146  53  205  192  61  99
131  78  169  184  69  146
149  184  99  67  184  88
79  138  78  103  149  198
164  157  126  113  164  105
149  72  217  214  71  120
156  173  89  76  195  84
96  118  101  108  129  186
128  75  177  188  78  133
166  141  147  124  148  103
144  74  192  199  79  103
->
99  146  88  198  105  120  84  186  133  103  103
61  69  184  149  164  71  195  129  78  148  79
192  184  67  103  113  214  76  108  188  124  199
205  169  99  78  126  217  89  101  177  147  192
53  78  184  138  157  72  173  118  75  141  74
146  131  149  79  164  149  156  96  128  166  144

103  165  138  40
99  140  119  140
146  160  130  43
100  149  89  188
162  106  127  123
141  164  98  100
54  123  152  179
138  105  100  167
165  123  126  119
71  150  102  168
137  111  126  151
->
40  140  43  188  123  100  179  167  119  168  151
138  119  130  89  127  98  152  100  126  102  126
165  140  160  149  106  164  123  105  123  150  111
103  99  146  100  162  141  54  138  165  71  137

145  84  124  197  165  187  33  150  175  99  100  119  146
96  101  85  87  170  93  31  132  171  120  59  140  34
->
146  34
119  140
100  59
99  120
175  171
150  132
33  31
187  93
165  170
197  87
124  85
84  101
145  96

101  128  87
101  128  88
213  142  208
->
87  88  208
128  128  142
101  101  213

154  56  174  148  133  193  146  145  158  136  117
149  185  110  91  99  74  191  88  93  77  187
->
117  187
136  77
158  93
145  88
146  191
193  74
133  99
148  91
174  110
56  185
154  149

131  208
206  89
203  51
173  46
->
208  89  51  46
131  206  203  173

125  127  130  126  133  124  126  129  126
128  127  128  127  131  128  125  128  128
130  129  128  131  127  130  128  126  127
123  44  192  114  116  123  200  115  122
184  124  137  202  112  187  131  61  127
->
126  128  127  122  127
129  128  126  115  61
126  125  128  200  131
124  128  130  123  187
133  131  127  116  112
126  127  131  114  202
130  128  128  192  137
127  127  129  44  124
125  128  130  123  184

174  102  74  136  162  81
190  126  138  111  171  127
156  136  169  92  112  100
164  159  116  106  83  47
129  60  160  104  59  144
->
81  127  100  47  144
162  171  112  83  59
136  111  92  106  104
74  138  169  116  160
102  126  136  159  60
174  190  156  164  129
---
173  141  182  151  80  160  169  108
169  197  141  161  122  85  136  110
174  93  135  122  102  130  113  116
143  113  217  112  57  156  156  104
85  116  164  89  113  69  167  105
->
174  93  135  122  102  130  113  116
173  141  182  151  80  160  169  108
169  197  141  161  122  85  136  110
143  113  217  112  57  156  156  104
85  116  164  89  113  69  167  105

142  133  113  132  89  131
121  129  131  124  114  154
131  140  105  125  125  109
40  62  180  166  164  33
143  68  172  37  97  91
->
143  68  172  37  97  91
142  133  113  132  89  131
131  140  105  125  125  109
121  129  131  124  114  154
40  62  180  166  164  33

94  109  177  88  139  46
112  179  105  219  114  83
153  109  153  186  69  90
195  49  161  191  174  218
180  147  169  82  135  42
35  158  115  158  115  53
107  132  112  85  112  140
204  40  30  157  225  33
72  149  184  90  207  206
135  163  47  146  187  160
171  206  136  35  201  120
118  83  84  47  171  112
->
204  40  30  157  225  33
195  49  161  191  174  218
180  147  169  82  135  42
171  206  136  35  201  120
153  109  153  186  69  90
135  163  47  146  187  160
118  83  84  47  171  112
112  179  105  219  114  83
107  132  112  85  112  140
94  109  177  88  139  46
72  149  184  90  207  206
35  158  115  158  115  53

163  149  149  165  140  80  61  105
202  148  108  159  160  72  86  152
196  67  80  95  132  136  187  187
55  148  92  87  93  184  163  187
123  123  163  129  109  162  178  168
85  54  192  81  87  114  193  73
73  147  129  146  149  96  90  52
191  140  201  156  156  124  59  173
137  88  77  100  105  60  144  125
125  91  61  87  55  64  145  116
168  92  75  95  183  116  159  105
->
202  148  108  159  160  72  86  152
196  67  80  95  132  136  187  187
191  140  201  156  156  124  59  173
168  92  75  95  183  116  159  105
163  149  149  165  140  80  61  105
137  88  77  100  105  60  144  125
125  91  61  87  55  64  145  116
123  123  163  129  109  162  178  168
85  54  192  81  87  114  193  73
73  147  129  146  149  96  90  52
55  148  92  87  93  184  163  187

144  201  136
159  194  150
->
159  194  150
144  201  136

143  178  95  174
132  140  139  87
164  101  105  168
161  138  88  198
144  176  95  176
148  170  92  183
128  173  124  114
133  135  141  85
149  107  129  116
160  145  86  203
165  78  117  147
127  196  114  130
->
165  78  117  147
164  101  105  168
161  138  88  198
160  145  86  203
149  107  129  116
148  170  92  183
144  176  95  176
143  178  95  174
133  135  141  85
132  140  139  87
128  173  124  114
127  196  114  130

100  113  153  139  113
103  192  170  171  126
73  168  136  139  80
129  67  132  87  94
105  143  150  135  107
158  109  135  104  139
132  83  143  116  126
154  59  170  137  121
155  132  130  108  140
104  179  169  166  126
138  29  151  103  105
76  156  130  128  71
->
158  109  135  104  139
155  132  130  108  140
154  59  170  137  121
138  29  151  103  105
132  83  143  116  126
129  67  132  87  94
105  143  150  135  107
104  179  169  166  126
103  192  170  171  126
100  113  153  139  113
76  156  130  128  71
73  168  136  139  80
---
129  74  132  56  199
34  124  59  128  65
->
34  129
124  74
59  132
128  56
65  199

75  107  156  125  150  205  141  135
102  107  171  121  129  205  125  118
57  116  105  148  181  137  164  161
58  106  148  130  134  189  116  98
72  118  117  137  113  120  101  84
52  115  104  154  170  132  148  135
57  108  133  135  162  181  144  133
60  123  99  152  181  122  164  161
52  112  106  155  153  134  130  109
102  109  171  121  113  182  101  84
63  106  154  128  132  196  116  99
59  123  99  155  164  120  148  140
->
59  63  102  52  60  57  52  72  58  57  102  75
123  106  109  112  123  108  115  118  106  116  107  107
99  154  171  106  99  133  104  117  148  105  171  156
155  128  121  155  152  135  154  137  130  148  121  125
164  132  113  153  181  162  170  113  134  181  129  150
120  196  182  134  122  181  132  120  189  137  205  205
148  116  101  130  164  144  148  101  116  164  125  141
140  99  84  109  161  133  135  84  98  161  118  135

70  146  80  166  156  144  86  138
151  130  143  168  84  141  76  106
113  152  113  139  122  144  105  120
44  152  61  174  174  144  78  147
122  150  119  119  123  146  128  118
64  153  76  172  156  143  75  138
->
64  122  44  113  151  70
153  150  152  152  130  146
76  119  61  113  143  80
172  119  174  139  168  166
156  123  174  122  84  156
143  146  144  144  141  144
75  128  78  105  76  86
138  118  147  120  106  138

103  121  203  107
208  171  77  186
33  46  183  131
152  138  148  169
134  157  96  208
->
134  152  33  208  103
157  138  46  171  121
96  148  183  77  203
208  169  131  186  107

128  128  129  130  200  223
128  130  198  221  224  223
130  128  128  156  223  223
128  128  169  224  222  223
127  135  219  224  223  224
127  127  129  136  218  223
127  129  129  130  194  222
128  127  126  128  143  221
157  221  223  222  222  222
128  128  129  129  190  221
174  222  223  223  224  223
->
174  128  157  128  127  127  127  128  130  128  128
222  128  221  127  129  127  135  128  128  130  128
223  129  223  126  129  129  219  169  128  198  129
223  129  222  128  130  136  224  224  156  221  130
224  190  222  143  194  218  223  222  223  224  200
223  221  222  221  222  223  224  223  223  223  223

131  111  98  139  126  104  138
155  136  155  84  135  145  118
77  69  120  177  128  48  170
119  79  109  124  132  57  165
127  123  117  146  128  140  121
100  107  148  140  130  99  146
->
100  127  119  77  155  131
107  123  79  69  136  111
148  117  109  120  155  98
140  146  124  177  84  139
130  128  132  128  135  126
99  140  57  48  145  104
146  121  165  170  118  138

191  127  206
107  65  202
180  46  102
151  32  111
163  38  106
133  99  224
111  73  210
158  35  107
115  31  146
184  126  210
149  32  112
->
149  184  115  158  111  133  163  151  180  107  191
32  126  31  35  73  99  38  32  46  65  127
112  210  146  107  210  224  106  111  102  202  206

148  151  101  92
107  176  190  164
154  175  111  93
82  181  147  119
207  138  51  186
96  144  131  57
165  72  104  99
->
165  96  207  82  154  107  148
72  144  138  181  175  176  151
104  131  51  147  111  190  101
99  57  186  119  93  164  92

195  121  120  65  98  114  58
171  144  109  96  109  125  60
76  113  151  188  151  119  207
->
76  171  195
113  144  121
151  109  120
188  96  65
151  109  98
119  125  114
207  60  58
---
85  90  198  135  78
157  150  89  169  178
165  148  131  90  123
138  146  117  105  121
168  192  64  177  200
->
90  198
150  89

167  122  194  98  100
88  118  122  183  86
99  210  125  100  123
165  103  110  169  132
109  96  99  156  167
->
122  194
118  122

149  99  107  166
37  107  128  77
158  141  162  168
106  158  155  102
170  89  118  147
->
99  107
107  128

164  109  88
148  44  197
63  134  200
133  106  147
94  135  172
->
109  88
44  197

63  126  118
228  129  131
->
126  118
129  131

208  196  141
87  172  180
->
196  141
172  180

176  102  176  171  82
88  157  91  82  161
52  60  161  93  153
->
102  176
157  91

219  91  70
111  74  195
->
91  70
74  195
